One turning vector, and how many ticks it has turned:
The counts run from 0 to 268.
[ -8 -13   9 -21 -31  -8  25 -17  21  29   6 -14  22 -13 -12  32   6  -7
  -5  42   3   6  12  35 -23 -16 -12  22  39   9 -21 -20   6 -32 -27  30]
226
[  7  -8   1 -22 -32 -21  19 -20  10  30  11   1  16  13 -17  16 -14 -16
  -5  35  12  17  25  38  24 -33 -27  29  23   4 -18 -33   0 -22 -28  16]
58
[ 16  34  11 -13 -18   9  19  22   1  11 -34  22  -6 -30 -21  20  12 -33
   6  10 -16  20  11  42   5 -23 -26  18 -17  15 -29 -18   4   1 -29  19]
72
[ -1   1   3 -15  -5 -15  21  -5   6  -6   7 -17  34 -22  -2  24  18  13
 -22  10  36  23 -19  56 -33   7 -30  21   3  12 -34 -30  -5 -17 -29   7]
29
[ 23   3  13 -32   5  -6   1  -2  -5  27  18 -11   8 -14   7   8  14 -18
  28  17  38   3 -22  55  -8   3 -13  14  24  -4 -33 -41 -12   3 -36  28]
115
[  6  20  -6  -5  13   1  19   9 -16  14 -18  -2  17 -39   1   8  17   0
 -26   2  13   6 -39  32  12  17 -35  23  -9  -9 -40 -36 -26   4 -41  29]
21
[ 10   6   2   0 -36 -15  15  16   1  30 -29  -6 -12  -5 -24   6  -5 -23
 -25  26 -15  12   2  35  17 -30 -36  20 -12   1 -20  -2  -8  -7 -56  22]
61
[  1  16  21 -20   9 -27  15   5  27   2 -14  -3 -20  -8 -24  23  11  -9
 -14  23  27  35 -23  41  -6   4  -2   0  -6 -30 -35 -13 -13 -19 -47   2]
191
[  7  15  -9   2 -15  -6  23  -5  17  29 -23 -26  35 -24  -3   9  25  -8
 -32  30  -1  28 -12  37  -6 -21 -15   7   2  -1 -27   8 -32 -25 -41  15]
213
[ -5  24 -25  -5 -26 -34  13   9   3  10  -6 -18   2 -14   1  -5  10  10
 -16  16   7  31  -5  48   2 -24 -28  11 -15  -3 -14 -16 -16 -11 -64  19]
129
[ 14  13   7 -17  10   5  17  24   2  20 -11  32   4 -25 -29  28  -2   2
 -26   4   5  12 -14  20  35  24 -10  22  49 -10 -23 -24 -14 -17 -27  47]
87
[ 30 -11  26 -10   6  -5   3  27 -17  25  -7  40  -3 -11 -22  17 -22 -20
 -14   4  24  -7 -14  33  16   9 -35  23  23  -9 -24 -34 -25   0 -45  21]
177
[  2   7   5 -19 -38 -14  19 -13   9  16  -2  15  14  -3 -20  24 -12 -19
  -5  22  15  28  31  44   8 -42 -29  30   0  13 -21 -30   2 -20 -24  10]
63
[ 22  29  14 -25  21   0   3  18 -13  16 -13   6 -15 -25  -1  14   7 -25
  14   2  27  14 -31  43   0   7 -15  14  -9 -22 -38 -39 -15  16 -47  25]
189
[ -3   8  -5  -6 -34 -25  29 -11  29  21  -7 -18  20 -13  -9  11   7   3
 -35  42  -2  37  10  41  13 -30 -21  17  -7  -1 -17  -4 -19 -19 -45  13]
135
[  9   9  10 -20 -17   6  23  33   4  20 -32   0 -16 -29 -37  17  18 -18
 -12  14 -35   0   3  25   3   1 -20  22  24   9 -24   1   2 -24 -43  44]
156
[  6 -10  12  -4 -21 -21  16  19  18   7  -4  22  -4  -9 -47   7   0 -14
 -21  20 -11  28  16  40  22 -21 -30   5  -3   7 -21   2 -22 -35 -50   5]
247
[ 28   5   7 -11  -1   0   1  28  -5  14  -1  44  -1 -12 -14   4 -18 -11
  -2  14   0   0  13  39  36  -4 -39  25   9   7 -20 -32 -21  -3 -41  31]
250
[ 20 -13  -3 -23 -20 -21   6  12  -6  35   7 -14   0   2   3  -3   3  -1
   6  22  -3  -1  -1  42  16  -3 -13  25  44 -11 -12 -15 -18  -4 -53  53]
48
[ 13  -4  27   0  -2 -11  12   7   8  14 -15  20   0  -3 -48  13  -2 -25
 -30   5  17  23  -3  35   4 -10 -36   1   5  -2 -40  -2 -28 -48 -39 -11]
174
[ 13  -6  15 -25 -27   5  29  -6  25  15  -8   8  22 -13  -9  37   5  -5
 -13  48 -12   7  22  29   3  -7  -8  35  38   6 -21 -18   2 -17 -17  46]
148
[  1   2  13  -8  -5 -27   1  23   1  11 -10  -9 -12 -25  -7   9  19  -4
  -5   6  28   7 -33  47 -40  -1 -24   1  -3 -16 -27 -12 -19  -9 -67  10]
112
[ -1  27  13 -17  13  -9  18  13  29   8  -7  25  -2 -32 -35  21  13 -13
 -14  10  16  43  -4  35   8 -11   1  -8   6 -13 -31 -15 -23 -42 -41   2]
6
[  6  13   4 -16  -6   3  25  21  -6  18 -24   1  -6 -14 -47   5  26 -25
  -6 -15 -22  14  -3  39   9  -8 -25   5  19  23 -33 -10   3 -42 -31  20]
162
[ -3  32  -5 -25   3 -23  21  -5  14   1  -1  -5   3 -19 -11  17  17  10
  -8   1  32  46 -22  60 -12  -8  -5  11   0 -13 -32 -28  -8 -10 -36   4]
197
[ -7   2  13   3   5 -17  34 -15  25   6  -6 -10  26 -24 -21  29  12   9
 -43  28  23  27 -26  36  -5  13 -21  13  -1 -11 -39 -18 -22 -27 -32   7]
23
[ 28  20 -16  -8 -14  -3  11  12 -15  34 -12  -8  39 -29  18   1  11   6
 -18  15   9   6 -20  40   6  -2 -17  27  21  -1 -13 -17 -30  16 -39  46]
211
[ 18   8  12 -15   6  -6   3  10 -17  20  -6 -16   0 -26  -1  -3  27 -24
  11   7  21   5 -39  55 -27   5 -24   7  -5  -1 -39 -24 -23  -2 -53  13]
111
[ 22   5  -2 -16  -8  -9   7  21  -7  14  -9 -21  10 -24   5  -7  38  -6
   4   9   2   1 -26  59 -20   3 -27  18   6  15 -28 -11 -12   6 -49  33]
38
[-14   4  -6 -16 -35 -17  16  12   0  14   9  -3  -3 -22 -42   8  19  -9
   3   7  -4  14  10  47 -11 -31 -29  13   6  30 -23 -22  12 -33 -44   8]
236
[ -1   1   6 -12 -41  -9  29  13  25   0 -11  13  11 -22  -4  43   2   6
 -23  33  -9  15  25  32 -17 -15 -20  33  13   6 -18 -11   1 -16 -33  35]
147
[  3 -10  -4 -16 -18 -30  13  -1  18  21  -5 -37   5   0 -12  -5  32  -7
   0  20  -2  25   2  56 -13 -16 -12   7  20   7 -30   3 -14 -39 -46  19]
45
[ 30   3  15 -22   3  11  18  10 -18  37  -3  17   2 -12 -47   3   9 -28
  -3  -3  -4   4   1  39  33   7 -22  19  40  13 -33 -23  -4 -25 -17  29]
166
[  7  -6   1  -8 -22 -27   8  24  11   7 -12 -27   3 -21  -5   0  28   7
 -14  18   3  12 -24  56 -33   2 -24  15  11   1 -27   7 -15 -13 -56  23]
39
[ -7  -5  -3 -27 -35 -14  15   5  -4  19  17   6   7 -22 -17  23   5  -5
  18  14   7   0  11  37 -12 -15 -25  28  31  17 -17 -40  14 -21 -36  37]
232
[ 14   0   7 -24 -18   4  15  28  -5  19  -7  22  -8 -19 -37  20  -1  -4
  -8   5 -12  -3   2  26  20  13 -15  28  52   4 -18 -17   6 -17 -30  53]
160
[  6  29   9 -11 -13   2  18  40  14   3 -38  24 -21 -36 -29  30  14 -15
 -17   7 -19  26  -2  32   0  -5  -5  14   1   0 -27  -1 -10 -14 -44  29]
78
[ 24   5   4 -11  -6  -2   3  31 -18  22   2  28  -4 -19 -26 -10   1 -18
   9   3 -10   2   5  44  31 -14 -38  18   0  24 -22 -28 -15  -7 -46  29]
245
